Here are some points, each followed by its number:
tensor([0.203, -0.930, -0.897, -0.422, -0.137, 0.127, -0.394, -0.667]) 0
tensor([-0.588, 0.422, 2.433, -0.020, -1.125, -0.844, -0.432, 2.481]) 1
tensor([0.144, 1.025, -1.098, -0.293, -0.742, -0.521, -0.336, 0.367]) 2
tensor([-1.123, -1.054, -1.241, -0.494, 0.312, 0.439, -0.353, -0.586]) 3
tensor([-0.721, -0.914, -1.030, -0.180, 1.110, 0.048, -0.373, -0.700]) 4
tensor([-0.809, -0.914, 2.635, -0.679, -0.438, -0.171, 1.014, -0.597]) 5
tensor([1.659, -0.156, -0.803, 0.035, -0.702, -0.432, -0.393, 0.922]) 6
tensor([-0.873, 0.669, 0.017, -0.253, 0.196, 0.437, 0.809, -0.630]) 7
tensor([0.156, 1.163, 3.780, 1.315, -1.295, -0.769, -0.331, 1.145]) 8
tensor([2.541, 1.975, -1.031, 0.110, -0.309, -0.729, -0.406, 0.849]) 9
tensor([-0.779, -1.043, -0.550, -0.084, 1.244, 0.194, -0.257, -0.750]) 10
tensor([1.785, -0.764, -0.959, -0.253, -1.288, -0.589, -0.399, 0.749]) 11
tensor([-1.375, -0.245, -0.122, -0.861, 0.327, 0.981, 0.829, -0.664]) 12
tensor([-0.585, -0.417, -0.811, -0.110, 3.351, 0.842, 0.052, -0.707]) 13
tensor([1.790, 0.902, -1.066, -0.301, -1.126, -0.705, -0.380, 0.895]) 14
New points follow, each followed by the numbers of its five nearest points above by angle, nearest first.
tensor([-0.984, 0.238, -0.692, 0.292, 2.958, 0.653, -0.323, -0.738]) 13 10 4 3 12
tensor([-1.071, -0.598, -0.688, 0.408, -0.397, 0.372, -0.392, -0.619]) 3 4 10 0 12
tensor([-0.030, 0.465, 0.856, -0.335, -1.738, -0.512, -0.332, 0.594]) 1 8 14 2 11
tensor([-0.982, -0.508, 0.101, 0.216, 0.379, 0.759, 0.584, -0.941]) 12 7 10 3 4
tensor([-0.245, -0.394, 1.057, 0.195, 0.261, 0.945, 1.474, -0.813]) 5 12 7 13 10
tensor([-0.431, -0.886, -0.973, 1.322, -0.124, -0.407, -0.327, -0.596]) 4 3 0 10 13
tensor([-0.314, -0.907, 0.440, -0.917, -0.020, 0.342, 1.162, -0.970]) 12 5 7 10 3
tensor([-1.123, -0.926, 0.399, 0.949, -0.274, 0.611, 1.163, -0.924]) 12 5 7 10 3
tensor([-0.700, -1.019, 0.971, 0.490, 2.274, 0.719, 1.308, -0.769]) 13 10 12 4 5
tensor([-0.566, 0.729, 2.399, 1.052, -1.337, -0.570, -0.313, 1.324]) 8 1 5 14 9
